(in the rows, 128 means zero)
Each path below is one point turned by a fixed rotation once a step. After each direction that follows a path, write how fast that rotation turns it, in degrees a step (0 if it stays still).
Each turn is a multiple of 5 degrees from 10 to 175, or 0.
Each row of a path follows its step; steps can be skipped.

step 0: [132 131 133 124 133 131 136 139 122 132 128 117 137 131 117 122 138 131
 133 133 132 138 128 132 137 120 117 128 133 125 127 137 124 134 126 134
 125 121 138 120 127 139 125 135 127 126 128 140 128 121 132 137]
step 1: [125 122 136 125 142 130 126 132 138 139 126 125 119 136 130 123 128 131
 135 127 127 118 122 121 128 131 139 121 123 118 124 130 121 137 127 136
 133 134 129 124 129 127 120 120 134 120 131 139 133 120 135 132]
step 3: [139 129 128 132 123 137 126 126 126 120 108 125 130 136 123 123 130 134
 128 129 125 136 121 133 135 128 138 132 130 129 128 128 111 136 123 127
 111 129 131 129 124 127 134 139 131 124 129 122 125 127 127 132]
step 4: [129 128 129 121 127 132 125 125 125 123 126 120 133 134 115 129 126 122
 138 125 125 128 139 124 131 128 132 124 117 124 138 138 132 132 124 132
 128 146 124 114 122 127 119 137 125 118 122 137 129 126 128 129]
step 5: [120 133 127 136 122 117 132 129 134 122 132 124 132 130 130 113 134 125
 140 129 138 126 116 123 120 123 134 126 136 128 129 135 128 137 116 121
 134 129 137 120 130 125 122 125 127 125 121 134 130 123 132 117]
step 6: [126 129 127 122 135 130 117 132 126 121 114 134 124 137 129 110 140 133
 121 126 115 131 129 130 129 124 132 129 136 132 118 134 129 130 136 122
 125 121 124 128 130 122 125 123 122 121 123 138 128 131 131 123]
step 8: [129 134 129 130 124 142 134 125 120 124 129 117 126 135 132 124 131 123
 137 132 132 124 111 128 129 125 126 126 113 125 122 131 132 126 124 135
 133 120 138 118 124 118 131 134 117 122 128 132 124 123 123 135]
step 9: [128 129 134 137 132 139 123 122 137 133 126 127 123 136 127 119 123 137
 129 117 119 124 127 133 119 128 132 112 125 131 130 138 129 134 131 118
 133 127 141 125 115 136 126 129 125 128 127 130 133 129 132 121]
step 12: [128 119 124 118 130 137 130 117 125 136 130 120 135 138 124 129 132 130
 138 117 119 121 109 128 117 126 131 122 128 123 131 129 130 134 128 127
 126 137 119 125 134 127 127 121 125 127 129 137 133 124 128 133]
step 14: [134 127 129 121 127 133 129 131 127 121 123 122 125 139 138 118 134 137
 118 124 128 124 120 133 140 135 134 139 130 143 133 134 129 137 123 136
 124 125 131 136 118 133 124 127 128 122 124 119 123 133 130 123]
Directions:
[127 128 130 129 127 128 125 131 127 125 129 131 127 131 131 129 127 126
 125 124 129 129 128 128 130 127 127 130 132 128 129 130 125 129 132 130
 125 130 129 128 130 128 129 129 126 129 127 126 130 129 127 128] -> 95
[132 130 128 127 128 127 128 129 129 126 127 127 130 125 125 127 125 127
 129 129 129 128 129 129 127 128 128 129 131 125 130 132 131 130 130 126
 131 130 131 129 126 127 129 129 129 128 125 126 128 130 129 127] -> 65
[129 131 127 130 128 130 127 127 127 132 126 129 130 130 127 130 127 125
 127 129 127 133 126 127 127 131 125 131 127 128 128 128 129 130 125 129
 128 129 126 129 129 128 130 130 126 128 125 128 128 128 128 131] -> 90

step 1: [133 126 128 123 130 138 119 130 138 112 129 120 113 135 129 134 136 132
 122 121 134 123 133 135 120 128 134 124 131 122 126 129 130 121 131 132
 139 125 127 127 124 133 133 126 126 117 116 126 126 133 125 143]
step 2: [122 121 129 127 127 137 128 133 135 125 134 125 113 128 120 122 136 127
 118 137 131 129 137 122 124 134 130 121 127 125 124 127 132 127 117 133
 122 140 116 144 130 121 132 125 131 133 131 133 128 137 117 131]
step 4: [123 123 130 132 132 127 124 121 129 129 136 120 119 130 129 126 134 126
 123 134 140 134 127 135 111 132 139 130 137 127 125 139 114 134 125 126
 128 133 127 124 128 117 132 126 144 117 137 133 126 131 122 128]
step 5: [135 125 129 128 133 128 130 131 125 118 131 131 126 134 128 126 125 127
 115 129 122 124 124 118 118 139 135 128 139 124 122 128 124 133 120 123
 118 123 129 128 126 112 120 109 128 128 120 131 130 125 133 137]
step 6: [136 133 118 115 131 132 133 131 138 127 137 124 124 132 128 129 122 130
 123 130 130 130 131 129 124 130 126 134 136 121 134 122 117 138 118 131
 131 121 126 129 129 124 138 119 133 107 123 129 127 134 123 117]
step 7: [135 130 138 122 131 123 139 139 140 128 135 125 120 126 125 133 131 134
 122 128 132 124 117 129 124 128 134 129 134 118 124 130 124 120 120 126
 133 129 133 128 136 116 118 119 120 131 131 125 121 135 114 130]
step 8: [129 124 119 117 114 132 126 137 126 121 130 122 126 127 120 117 130 126
 129 122 127 124 135 134 121 123 128 128 140 131 116 124 128 132 118 127
 137 133 137 127 126 120 131 124 124 117 117 122 126 132 117 134]
step 10: [132 119 130 122 125 137 127 121 128 119 128 124 130 130 130 132 149 134
 124 131 128 119 134 120 122 121 139 127 137 131 125 128 130 117 126 126
 128 126 130 132 140 120 137 125 128 120 117 139 122 132 125 132]
step 12: [133 123 130 137 130 138 123 128 139 121 144 125 118 134 125 135 136 135
 113 117 128 127 133 124 118 126 129 124 137 127 133 134 131 135 124 124
 124 130 120 137 130 119 133 121 122 129 129 125 132 119 124 134]
step 14: [123 126 133 131 141 131 138 130 128 117 133 122 109 140 129 127 126 131
 128 127 127 120 122 131 126 128 133 122 136 127 124 133 129 133 119 122
 121 132 132 126 127 118 116 120 137 114 127 126 131 133 120 126]
Directions:
[128 126 128 129 126 129 128 128 130 128 126 127 129 128 132 129 127 128
 126 129 127 127 132 128 131 126 126 125 127 128 129 127 127 133 126 128
 126 127 131 130 125 129 125 128 126 125 130 126 131 127 127 125] -> 125
[125 127 128 127 128 129 124 126 128 129 129 127 127 126 131 131 130 132
 129 129 126 129 129 127 127 129 127 127 127 130 124 130 130 128 128 129
 127 127 126 130 126 131 129 128 128 130 128 132 130 127 125 131] -> 40
[125 127 126 126 130 125 128 126 128 129 130 130 127 127 126 127 127 128
 129 132 129 129 129 126 124 127 130 127 126 127 130 127 127 129 129 132
 126 128 127 126 127 130 126 128 128 129 131 125 129 132 125 128] -> 155
[129 129 127 130 128 130 128 127 127 129 129 131 126 130 129 129 130 129
 127 130 123 129 129 128 127 124 128 129 131 127 129 130 132 129 132 128
 128 126 131 126 128 128 130 128 126 126 125 125 127 129 128 130] -> 160
[127 127 128 130 125 130 132 129 130 129 129 131 130 130 128 131 128 126
 130 132 131 127 130 128 127 129 131 125 132 127 126 130 130 129 130 128
 130 127 127 130 129 128 127 126 126 131 130 130 128 126 128 127] -> 140
[128 127 131 127 129 126 129 126 128 128 127 126 129 129 131 132 131 130
 130 129 131 127 126 131 128 126 129 129 128 127 128 129 127 126 131 130
 129 130 133 127 127 127 124 129 129 126 127 131 127 129 127 127] -> 110
